(in the rows, 128 means zero)
Each row of X is roughly a mix of the hidden directions of one of 4 groups.
X:
[[142  80  87 147  99 107 129  85 134 105]
 [149 137 121 149  84  77 159  90 133 113]
 [126 147 102  94 171  74 150 130 125 100]
 [100  82 116 156 113 176 139 116 167 120]
 [149 155 169 124 118 180 146 164 140 156]
 [150  96 114 167  70 134 158 122 150 118]
 [133 148 154 148 133 119 177  66 121 110]
 [ 96 132 106 135 157 115 125 166  67 107]
 [164  78  86 139 104 114 120  95 152 124]
 [132 122 120 185  70 132 150 134 119 101]
 [184 151 119 139 164 119  87 146  98 120]
 [100 139 124  74 120 118  98 137 131 185]
 [121 126 146 137  84 156 134 185 124 169]
 [138 144 106  86 190  97 136 111 128 107]
 [100 114 150  58 129 108 144 141 114  99]
 [182 123 102 155  89  94 142 108 107 116]
 [ 72 129 172  97 142 119 102 124  99 110]
 [118 129 128 136  77 148 137 186 122 167]
 [147 109 136 140 176 182 100 154 108 115]
 [119 155 144 100 165 154 103 185 134 146]
 [ 71 151 138 113 152 123 119  90 160  98]
 [143  92 124 170  65 146 135 132 149 142]
 [144  88  97 163  74 130 108 135 136 154]
 [137 143 121 104 198 147 113 160 156 135]
 [124 129 186 138  79 159 153 120 153 132]
 [128 164 122 113 126  68 144  81 145 111]
 [149 114 100 135  73 132 116 169 148 167]
 [ 87 129 129 101 160 156 119 184 125 155]
 [136 110  95 167  78  85 149 113 117 120]
 [106 143 102  77 173  94 115 129 118 101]
 [144 116 158 141  94 181 154 153 162 145]
 [168 122 134 143 142 121 153  65 133  90]
 [140 109 126 155  59 138 157 161 125 139]
 [101  87 151 152  65 154 123 129 130 129]
 [ 88 147 125 106 140 135  89 190 118 123]
 [171 100  93 137 122 107 125  75 159 130]
 [109 159 155 109 186 160 139 154 123 152]
 [119 111 111 173  85 127 139  78 156 111]
 [126 124 128  87 108 154 131 166 191 133]
 [140 118 103 181 129 120 153 126  95  76]
 [ 95 121 141 168  89 166 137 174 116 128]
 [111 102 130 179  79 149 149  96 144 118]
 [191 119  85 132 118  97 114 109 144 108]
 [147 147 132 116 144  94 157  64 133  99]
 [ 95 171 127  82 176 111 122 151 121 134]
 [100 120 128 137  87 111 144  79 176 111]
 [156 111 101 156 111 108 139  75 139  85]
 [129 133 116  97 196 102 100 108 116 108]
 [133  86 110 154  98 117 126  76 162 105]
 [ 57 139 154 138 130 162 146 143 122 106]
 [173  79 125 159 121 160 140 113 158 108]
 [132 116 118 165  98 123 144  67 154  96]
 [131 167 137 119 155 135 129 192  90 142]
 [178  85 111 115  97 117 133 130 126 176]
 [ 87 156 119 108 141 107 105 177  88 142]
 [159 140 105  93 171 126  76 120 100 136]
 [142 109 137 167  60 145 152 142 147 133]
 [164 133 150 168 102 144 166 165 115 158]
 [182 109 117 171  85 141 153 126 129 145]
 [106 145 110 113 202 106 125 143 115 106]
 [110 166 114 101 201 116 134 127 123 132]
 [141  88 136 139 120 156 113  80 177 109]
 [149  78 105 143 169 148 111  98 115  95]
 [137 101 108 116 138 101 150  69 127  83]
 [148 145 147 103 119 136 113 129 195 168]
 [142  86  62 149 112 113 101 117 137 140]
 [128  83  88 170  84 109 137 126 137 110]
 [127 165  91 126 161  96 122 129  80  97]
 [164 117  91 127 179 108 127  88 114 102]
 [153 160 159 139 106  86 153 143  80 130]
 [147 128 116  97 156 123 117 118 203 138]
 [161  99 101 108 114 124 122  80 179 123]
 [ 64  88 123 122 124 139  94 138 157 113]
 [112 100 102 127 143 101 128  76 119  76]
 [144 115  79 120 137  74 146 128 169 113]
 [112 159 167 143  84 126 160  98 163 139]
 [ 98 148 177 126  73 113 139 149 102 126]
 [129 155 169 144  83 140 138 158  96 164]
 [113 129 160 157  70 151 138 168 131 150]
 [ 93 115 149 145 102 184 145 155 150 156]
 [132 122 130 137 100 153 128 192  97 168]
 [162 155 122 102 182  89 115 115 104 111]
 [128 107 122 169  82 166 157 149 151 154]
 [ 97  85 137 140  88 172 117 119 154 100]
 [151 177 168 101 163 135 133 165 117 141]
 [ 88 100 122 150 133 184 143 142 158 156]
 [155 116  75 124 144  89 110  88 135 102]
 [ 95 172 172 115 148 117 148 156  93 140]
 [131 116 120 176  67 125 166 148 118 119]
 [124 129 141  92 185 162 106  87 119 125]
 [128  82  82 140 104 115 103  92 151 104]
 [ 94 164 129  96 185  98 127 124 106 121]
 [137 161 139 104 198 133 105 143 104 122]
 [110 115 149 103 161 196 108 117 143 138]
 [138 124 114 152 145  68 159  87 125 101]
 [130  89 107 155 103 100 148  83 148  92]
 [122  84  96 170  89 158 111 148 107 127]
 [ 69  80 146 123 146 153  98 117 120 119]
 [136 173 136  92 167 135 115 167 105 160]
 [128  81  90 180  94 127 139 146 132 115]
 [162 145 144 160 139 127 176 139  76 144]
 [ 91 131 124 158  87 118 100 169  90 141]
 [100 134  98 108 186 114  98 128  98 102]
 [129 147 138  88 196 116 104 101 133 120]
 [119 109 117 170  96 109 156  86 139  85]
 [151 129 147 131  81 169 122 157 149 174]
 [122 163 114 105 148  64 136 132  88 123]
 [186 121 104 120 162 113  88 131 114  96]
 [144 144  97 127 154  55 126 129 109 107]
 [152 141 102 137 112  66 146  97  94 114]
 [ 88  87 102 148  88 128 140  93 153 111]
 [126 150 106 113 202 126 117 113 128  94]
 [114 136 135  94 195 119 117  91 147 110]
 [123  85  92 174 122 144 107 135  91 102]
 [ 82 120 149  91 106 127 144 173 105 157]
 [147 169 109 135 163  78 157 158 113 135]
 [ 63 158 121 126 166 152 114 151 134 109]
 [ 79 168 134 110 134  74 137 148 111 117]
 [161 120 171  79 131 133 136 171 112 155]
 [129 131 144 149  60 135 140 169 118 157]
 [121 135 113  87 179 112  97  86 120 104]
 [ 87 148 126 128 115 121  96 186  89 133]
 [ 67 140 145 145 116 137 154  99 131  83]
 [167 121 116 120 103 130 117 126 193 165]
 [136  95 127 138  77 188 108 138 127 143]
 [166 153 140  88 161 115 125 163 112 169]
 [120 165 147  85 177 139  85 130 135 139]
 [ 83 162 159 135  94 116 163 159 110 141]
 [152 127 141  91 156 128 113 184  92 153]
 [137 145 144  81 171 107 127  95 171 136]
 [130 141  93  82 177 101 100 127 157 128]
 [141  95 150 130 129 148 180  76 146 113]
 [ 62 129 109 148 125 138 154  91 157 121]
 [ 90 136 116 121 145 114 118  71 158  86]
 [121 145 141  79 180 140  90 145 151 115]
 [ 94 138 153 103 168 148 136 122  84  87]
 [109 128 114 159  81 170 126 136 169  97]
 [111 115 149  97 150 173  83 150 136 163]
 [121 183 185 139 132 156 145 126 154 133]
 [138  96 129 167  78 129 155 128 177 128]
 [188 120 167 105  90 109 142 130 125 149]
 [140  87 116 130  71 152 122 121 168 154]
 [ 79 175 145  93 169 119 136 129 112 129]]
One row of each group comes first, with its name. Which group is each row after those in?
[111 148 159 122 129 110 158  90 105  70]
(110)
[115 174 162  99 168 128 131 176 125 137]
(102)
[131 104 137 152  79 163 135 176 120 157]
(31)
[116 125 149 169 107 151 164 171  86 124]
(119)

[111 100 173 136  76 167 140 154 137 125]
(110)
[179 101 132 155  77 121 160 124 145 141]
(31)
[ 92  92 133 163  96 151 138  99 161 100]
(31)
[142 148 146 115 125 144 125 194 104 172]
(31)
[149 113  81 153  92  80 130 142 153 112]
(102)
[133 105  95 182 107 134 144 127  99  82]
(31)
[145 113  60 164 139 114 104 110 127 149]
(110)
[ 83 139 113 137 149 112 115 175  79 113]
(119)
[146 127 138 153  84 159 141 178 112 165]
(119)
[115 119 127 152  61 137 150 168 125 155]
(31)
[105 153 149  85 186 115 105 124 107 114]
(102)
[120 141 101 112 198 118 133 160 102 112]
(119)
